Each path below is one point turned by a fixed rotation once a step. After each direction that follows a path, write how fast that rotation turns it, in degrees each step (0 if it stays still).
Each turn is a multiple of 5 degrees from 10 to 175, or 0.
Each row of a path follows its step; steps can be skipped.

step 0: [-0.05 -1.00  3.55 -0.05  1.42 -0.45  0.12 -0.09 -3.94 -0.08  0.17  2.12
  4.81  0.63 -0.09  3.20 -0.91 -2.26  0.09 -0.56 -3.18 -1.19  2.45 -0.23
  0.17 -1.69 -0.94  2.31 -1.67 -1.14  2.46  0.45 -1.80 -1.57 -0.48  2.14
 -2.12 -0.68 -0.64 -0.31  1.36  0.39  0.75 -4.39  1.15  0.09 -0.34  0.33
 -1.58  0.07 -0.41  1.84  1.48 -0.95]
step 1: [ 0.18 -1.68  1.60 -0.21  3.32 -2.38  0.18  0.44  1.08 -0.83 -1.18 -1.89
  1.52 -1.96 -0.13  0.76 -3.14 -1.27  1.80 -0.30 -0.68 -2.25  2.42  3.12
  0.89  2.57 -2.50 -2.54 -3.21  2.84  0.10  3.56 -1.86  0.81  1.63 -1.08
 -1.77 -1.57 -1.62 -0.87 -1.34  0.64  0.73 -1.49 -0.70  0.23  1.07  0.88
  1.55  1.61 -1.23 -0.76  2.13 -1.44]
step 2: [ 0.40  0.79 -2.60  1.28 -0.95 -0.25 -1.21  1.79  1.52 -1.90 -0.18 -0.66
  0.08  1.07 -1.07  0.79 -0.92 -2.01  1.26  0.01  0.47 -4.70  2.99  0.30
  0.38  1.79  1.86 -0.87 -5.17 -4.44  0.39  2.11 -0.80  1.56 -1.28  0.73
 -0.16  0.61 -2.18  0.08 -0.20  1.38  2.37  1.19 -2.71 -0.41  1.22  1.37
 -0.70 -1.59  1.86 -0.60 -0.24  1.68]
step 3: [ 0.54  2.39 -0.08 -1.86 -0.03  0.31 -1.13  1.15 -1.51  0.67 -0.60  1.05
  2.24  2.05  1.13 -0.29 -1.07 -1.50  1.20 -2.67 -1.39 -3.05 -0.67  0.34
  2.98 -3.10  0.33 -2.11 -1.03 -2.46 -1.39  1.19  0.19 -0.89 -1.76  2.19
 -4.44  2.51  0.97 -0.88  3.84 -0.39  2.14 -0.32  1.31 -0.50 -1.59  0.41
 -0.82  1.73  2.05 -1.64  2.43 -0.43]
step 4: [-1.26  0.21  3.03  1.22  4.45 -1.49 -0.23  1.54 -1.66  1.77 -0.42 -0.10
  3.49  1.72 -2.05 -0.68 -2.06 -1.87 -1.71 -1.19 -3.27 -1.67  1.40 -0.09
 -1.23  2.99  0.94 -0.68  1.85  2.96  0.82  0.85 -1.50  0.89 -2.02 -0.36
 -0.81  1.42  0.43 -2.07  0.26  1.28  2.93  1.96  0.35  0.79 -0.90  0.07
  0.83 -0.19  0.74 -2.05  2.89 -0.66]
step 5: [-0.33 -0.43 -0.38  0.10 -1.15 -0.97 -2.84 -0.33 -0.07  1.37  1.04 -1.81
  4.08 -0.08  1.20  1.44 -3.50 -0.28 -0.07  0.93 -2.47 -0.96  0.86 -1.01
  0.32  3.13  3.48 -1.65 -1.81 -2.48  0.16  1.11 -3.89  0.93  3.03 -1.68
  0.65 -1.59 -1.95 -0.76 -1.51 -0.97 -0.86  1.92 -1.36  0.38 -0.42  1.63
 -1.18 -0.70  2.40 -0.40  1.35 -3.06]
step 6: [ 0.16 -1.31  1.13 -2.02  1.71 -1.59 -1.26  0.67  3.51 -1.31 -0.02  0.91
  0.51  0.90  0.07  2.38  1.24  0.68  2.33 -0.55 -2.37 -2.53 -0.83 -2.31
  1.83 -2.85  1.37 -1.53 -4.99 -0.32 -0.77  0.06 -1.47 -1.35 -1.27  0.33
  0.64 -0.65 -1.02  0.75  3.38 -3.58  0.38  2.13 -1.29  1.58 -1.01  1.69
  1.69 -0.69  2.34 -1.13  1.44 -0.44]
step 7: [-2.27  0.61  1.94 -0.81  1.29 -3.63  0.91  4.71 -0.88  0.89 -1.86  3.19
  1.97  0.26  1.47  0.19 -0.24 -3.95 -1.27  0.53 -1.28 -1.42  0.89 -0.96
 -3.69 -1.29  0.52  0.34 -1.29 -1.50 -1.29  1.23 -2.02  0.43 -1.13  1.75
 -0.08  1.63  1.18  1.72  0.96 -0.47  0.11  0.29  0.76  1.54  0.97 -0.08
  2.98  3.46  1.51 -1.71 -0.11  0.52]
step 8: [-1.98  2.48 -0.87  0.85  0.81 -1.18 -0.96 -0.04 -2.42  2.83  0.65  0.17
  2.12 -0.26 -1.37  3.64 -0.41 -3.80  0.53  2.42 -3.10 -3.02  1.23  0.17
 -0.02  0.66 -1.17  0.72  0.08  1.49  1.92  3.96 -2.45 -0.05  3.52  1.11
 -1.51  1.86 -1.24  0.74 -0.22 -1.57 -1.30  1.24  1.02 -1.47 -1.43  0.49
  0.75 -0.77 -0.17  2.58  0.79 -0.93]
Speeds:
[ 0.57  0.11 -0.31 -0.42 -0.26  0.67 -0.76  0.49  0.11 -0.62 -0.47 -0.46
  0.41 -0.08  0.00 -0.64 -0.77 -0.21 -0.08 -0.85 -0.17 -0.06  0.37  0.19
  0.09  0.56  0.53 -0.60  0.23  0.61 -0.49 -0.16  0.44  0.16 -1.09 -0.32
  0.09  0.33 -0.46 -0.12  0.72  0.43  0.30  0.14 -0.16 -0.46  0.26 -0.56
 -0.73 -0.17  0.45  0.41  0.28 -0.69]
35
[ 0.56  0.61 -0.14  0.12 -1.00 -0.60  0.12 -0.41  1.13 -0.61 -0.25 -0.03
 -0.56  0.53  0.45 -0.04  0.55  0.28 -0.09 -0.14  0.10 -0.51 -0.44 -0.81
  0.37 -0.07  0.39  0.07 -0.87  0.11  0.38  0.15 -0.40  0.50  0.14 -0.05
 -0.09  0.11  0.90 -0.31 -0.49 -0.17  0.50 -0.28 -0.78  0.06 -0.07 -0.84
 -0.35 -0.19  0.15  0.19  0.17 -0.55]
100
[ 0.13  0.53 -0.09  0.05 -0.17  0.39 -0.30 -0.44 -0.48  1.11 -0.22 -0.71
 -0.20  0.77  0.43 -0.22 -0.02  0.49 -0.65 -0.07 -0.58 -0.28 -0.34 -0.14
 -0.16 -0.04 -0.08 -0.22  0.67  0.16 -0.07  0.61 -0.47  0.27 -0.81  0.17
 -0.10 -0.31  0.43 -0.12 -0.35 -0.20  0.32  0.13  0.97  0.80 -0.12  0.49
 -0.92 -0.84 -0.53  0.13  0.19  0.53]
70
[ 0.44 -0.98  0.27  0.19 -0.54 -0.41  0.06  0.87 -0.60  0.20 -0.46  0.71
  0.53  0.32  0.52  0.42  0.69 -0.37  0.03 -0.07  0.37  0.85  0.30 -0.09
 -0.07  0.10  0.29  0.39  0.04 -0.62 -0.17 -0.26 -0.52  0.72 -0.45 -0.23
 -0.20 -0.27 -0.03  0.32 -0.41  1.10  0.02 -0.28 -0.15  0.09 -0.24  0.07
 -0.86 -0.59  0.43 -0.55 -0.50  0.09]
160
[ 0.40 -0.27 -0.36 -0.18 -0.31 -0.20  0.44 -0.71 -0.31 -0.34 -0.46  0.19
 -0.18 -0.16  0.03 -0.12 -0.34  0.47  0.50  0.61  0.17  0.15  0.41  0.09
 -0.40 -0.23  0.14 -0.24  0.16 -0.40  0.51  0.76  0.64  0.77  0.22 -0.99
 -0.39 -0.18 -0.25  0.16  0.36 -0.66 -0.02  1.07 -0.70 -0.13  0.71  0.98
 -0.12 -0.91 -0.14 -0.28  0.18 -0.36]
100
